In the rows, 128 means zero.
Each path below is one point turned by a fixed rotation once a step. After each direction that follows a path, write how fast that rotation turns it, in degrees each step (0 if it stays still).
Each turn is a multiple of 5 degrees from 10 to 175, or 0.
Each row of a path follows its step; steps can be skipped.
path 1
step 0: [128 128 128 127 123 133 132 127 113 136 139 124 123 126 129 125 121 122
 133 114 124 133 127 127 127 123 121 130 121 136 133 126 127 127 128 124
 128 123 126]
step 2: [130 128 121 130 126 131 132 131 127 132 134 123 127 128 128 126 127 121
 131 125 128 128 123 111 130 131 120 137 126 122 131 135 137 117 121 129
 129 124 135]
step 4: [132 120 119 131 130 135 125 139 122 138 129 132 124 125 132 128 123 132
 132 123 127 126 126 130 127 138 125 139 131 119 130 134 122 127 130 124
 125 132 135]
step 7: [125 127 129 133 134 135 122 128 129 134 129 138 132 127 128 124 130 138
 116 117 132 128 142 129 129 129 125 133 121 131 128 130 128 138 134 128
 125 127 131]
step 8: [126 126 133 129 128 136 133 127 129 133 132 131 137 121 121 121 129 137
 129 122 127 126 136 121 117 130 130 129 128 128 144 129 130 124 137 126
 125 127 129]
step 10: [117 125 133 136 130 135 124 133 127 131 129 133 127 134 132 122 130 135
 122 130 128 123 127 125 121 133 120 122 127 127 133 131 134 114 129 134
 130 119 124]
step 12: [129 116 121 124 130 128 127 134 127 135 130 130 128 127 124 123 117 127
 133 133 128 122 123 131 123 134 128 115 134 125 134 128 131 128 133 134
 128 120 117]
step 17: [133 127 129 129 124 129 136 126 116 135 129 128 125 127 125 127 131 120
 127 115 124 128 129 117 124 120 121 133 118 124 129 127 130 118 124 121
 130 132 127]
Speeds:
[131 129 124 128 125 128 128 131 128 130 127 124 127 126 130 129 127 127
 125 127 127 131 127 126 127 125 129 129 128 127 127 128 128 129 125 127
 129 130 128]
25
[128 128 126 127 128 129 126 125 128 129 128 126 128 125 127 130 129 130
 130 126 128 124 129 129 126 129 128 128 128 132 126 129 128 134 128 130
 126 130 127]
45
[128 126 126 127 131 125 130 131 128 128 126 129 129 127 126 128 127 130
 129 128 130 129 128 129 129 132 130 129 125 127 126 126 127 129 127 126
 130 132 128]
40
[124 126 126 127 128 128 127 127 131 127 130 126 127 129 129 128 130 129
 128 130 134 130 129 127 130 127 126 128 126 129 127 131 130 127 126 130
 128 129 128]
85
[127 127 129 127 128 130 128 130 129 126 123 127 127 128 128 128 127 132
 129 127 129 130 125 126 125 129 129 124 130 128 128 130 130 128 130 126
 128 127 127]
170
[127 127 127 131 129 130 125 128 127 130 127 125 126 131 127 129 127 131
 126 127 129 128 129 129 129 128 128 127 128 127 126 125 124 127 128 129
 127 126 131]
120
path 2
step 0: [136 120 122 136 115 136 132 127 127 129 129 133 133 128 130 129 132 137
 125 128 126 131 124 122 132 132 123 121 129 140 135 128 132 130 137 118
 123 130 125]
step 2: [124 131 125 134 127 119 134 133 126 132 129 128 134 133 132 129 118 132
 120 134 126 133 130 125 125 128 122 117 122 120 129 127 115 119 134 130
 134 129 127]
step 5: [142 130 126 137 128 126 132 125 130 126 119 132 132 130 130 128 133 138
 122 130 129 129 130 121 127 133 125 122 126 135 133 130 131 136 134 120
 115 134 126]
step 6: [132 132 129 134 125 129 131 125 132 126 129 125 135 129 129 135 140 140
 127 135 115 130 128 123 124 128 120 125 129 138 130 133 125 134 135 128
 132 117 126]
step 7: [130 128 119 130 122 126 137 126 131 128 135 120 128 132 131 129 123 137
 119 139 123 130 126 129 124 134 123 119 130 123 123 126 119 120 136 131
 135 121 126]
step 8: [129 122 119 132 123 136 131 130 129 128 138 136 130 133 133 130 122 125
 125 127 122 127 127 129 123 129 119 117 124 126 134 119 128 120 137 133
 131 137 130]
step 16: [131 126 133 138 121 136 125 134 129 124 128 133 134 132 129 133 126 135
 127 119 120 130 129 127 116 139 122 124 127 129 131 126 124 123 133 119
 124 123 121]
step 17: [137 131 131 134 120 131 136 129 134 131 128 134 126 136 130 131 128 131
 130 127 120 129 126 135 131 130 121 123 122 116 126 134 123 133 133 122
 134 122 118]
Speeds:
[127 128 130 129 127 126 125 131 127 129 131 128 128 131 127 127 128 128
 130 127 131 125 127 124 129 129 125 127 127 126 128 126 127 124 128 127
 130 128 131]
55
[126 128 126 128 129 127 130 130 127 129 126 128 127 128 130 126 126 129
 126 125 129 130 130 128 126 131 129 125 129 130 130 127 128 126 130 127
 125 130 132]
135
[129 127 131 129 129 131 129 132 127 130 126 124 126 128 128 130 127 128
 129 130 126 128 128 125 129 129 127 130 128 129 127 131 126 128 130 126
 126 126 128]
70
[129 128 128 131 129 127 130 128 127 129 129 128 133 132 128 127 129 130
 129 126 128 130 128 128 126 129 130 128 131 128 127 131 129 127 127 126
 130 124 126]
70
[128 129 126 128 126 129 131 125 131 130 129 127 127 127 127 129 130 128
 127 127 128 126 127 123 124 130 130 132 127 126 130 129 128 127 127 129
 128 129 129]
45
[128 131 130 129 127 129 126 129 129 130 128 127 127 130 127 129 132 128
 126 125 128 129 130 130 127 128 127 128 128 126 125 127 127 129 125 124
 125 130 128]
60
path 3
step 0: [126 116 125 126 124 132 130 122 132 131 122 139 124 127 133 134 122 132
 124 131 133 124 138 134 130 120 129 133 115 130 137 131 127 131 122 132
 131 127 131]
step 2: [120 123 121 114 131 130 127 127 122 131 131 128 135 135 132 129 127 129
 134 130 126 131 132 138 123 129 134 134 132 133 122 133 137 123 133 126
 116 129 121]
step 3: [127 121 123 127 120 122 122 133 121 126 122 131 121 121 124 119 125 130
 127 136 119 132 128 124 126 123 131 132 131 128 129 136 138 123 129 123
 137 132 120]
step 4: [131 140 133 134 137 128 124 129 125 138 118 130 130 127 128 130 129 135
 120 132 124 127 124 123 132 127 135 135 137 123 133 132 130 123 134 126
 121 137 129]
step 8: [137 128 133 136 117 132 119 130 127 121 125 132 136 125 131 126 123 130
 131 126 125 133 129 140 128 125 127 131 110 131 126 123 127 126 127 125
 130 129 131]
step 10: [134 126 126 124 128 124 121 124 122 117 126 120 133 131 119 131 131 120
 128 127 135 127 132 126 124 126 138 129 126 132 118 143 131 129 127 127
 130 130 118]
step 11: [136 128 126 132 128 125 121 130 125 131 134 138 127 139 130 124 125 132
 125 136 131 122 124 119 129 124 125 142 125 125 125 137 125 133 134 124
 134 133 133]
step 19: [139 128 131 120 128 132 128 120 129 133 137 130 125 131 130 122 135 138
 129 132 133 118 122 137 125 117 128 128 124 127 139 127 125 128 130 122
 131 126 121]
Speeds:
[131 124 128 127 127 127 128 130 126 128 129 131 129 127 131 128 129 127
 129 126 128 127 129 128 130 127 126 128 126 132 131 128 130 131 129 124
 130 130 128]
135
[129 130 128 127 129 129 129 128 127 127 128 131 129 126 126 126 124 126
 129 127 126 129 131 130 125 132 126 128 127 128 127 127 132 126 128 128
 127 128 127]
55
[127 129 125 130 127 128 127 130 126 129 126 126 129 129 127 130 129 130
 130 127 130 130 126 127 128 130 128 129 129 128 126 130 130 128 126 126
 130 134 125]
55
path 4
step 0: [128 131 118 131 125 121 124 134 123 130 132 140 124 132 118 128 126 134
 126 125 121 131 126 133 132 130 130 122 128 125 127 128 129 130 126 141
 124 128 122]
step 1: [130 125 125 127 125 124 128 126 116 127 120 134 131 131 127 136 132 128
 124 130 131 126 130 135 118 138 125 118 121 127 127 131 127 120 124 128
 129 134 132]
step 11: [130 128 123 124 132 125 129 125 132 138 132 137 130 132 127 130 131 126
 121 126 134 128 123 142 136 129 124 129 135 128 133 140 128 131 128 124
 128 129 123]
step 12: [132 125 133 121 115 123 136 131 128 129 124 135 127 126 132 127 128 133
 122 133 123 128 126 133 125 133 122 131 127 130 128 128 136 134 135 129
 135 138 128]
step 15: [123 124 121 122 117 123 128 128 121 127 120 134 131 133 131 123 135 129
 124 121 133 131 122 120 126 128 122 127 134 126 133 130 130 128 117 125
 131 131 134]
step 16: [136 124 118 133 132 119 128 132 132 129 135 127 131 130 125 124 130 132
 127 133 122 134 116 131 126 134 123 126 130 130 137 138 134 126 123 128
 130 128 128]
step 17: [128 131 125 119 124 122 124 132 122 131 130 135 134 139 126 124 125 130
 123 130 129 128 127 137 127 133 124 123 129 128 120 126 137 127 133 136
 135 127 124]
step 18: [132 123 127 127 126 127 135 139 120 126 129 129 129 129 123 128 131 125
 119 128 129 117 127 125 129 134 126 119 124 136 124 137 126 126 126 126
 129 140 129]
Speeds:
[127 127 126 129 127 132 127 128 128 131 130 127 131 130 129 128 131 128
 126 127 130 124 130 128 128 129 127 129 129 130 129 129 127 126 126 125
 125 127 128]
155
[130 127 128 126 131 129 125 123 131 129 128 127 130 126 127 126 128 128
 129 126 125 128 127 130 131 127 126 127 127 129 126 129 129 125 127 129
 129 127 127]
125
[128 132 129 128 128 127 130 129 126 128 127 128 131 126 129 128 131 127
 129 127 126 125 128 130 130 130 131 128 124 128 130 127 129 127 131 127
 129 130 126]
65
[128 130 127 127 133 127 131 127 128 130 131 131 126 127 127 128 129 129
 126 129 127 130 129 126 127 129 129 130 127 126 129 130 126 125 128 128
 128 126 125]
135
[129 130 130 128 129 127 128 127 129 129 125 130 126 130 129 131 131 127
 129 125 128 131 129 129 128 127 129 126 129 129 131 131 130 128 127 126
 127 127 132]
80
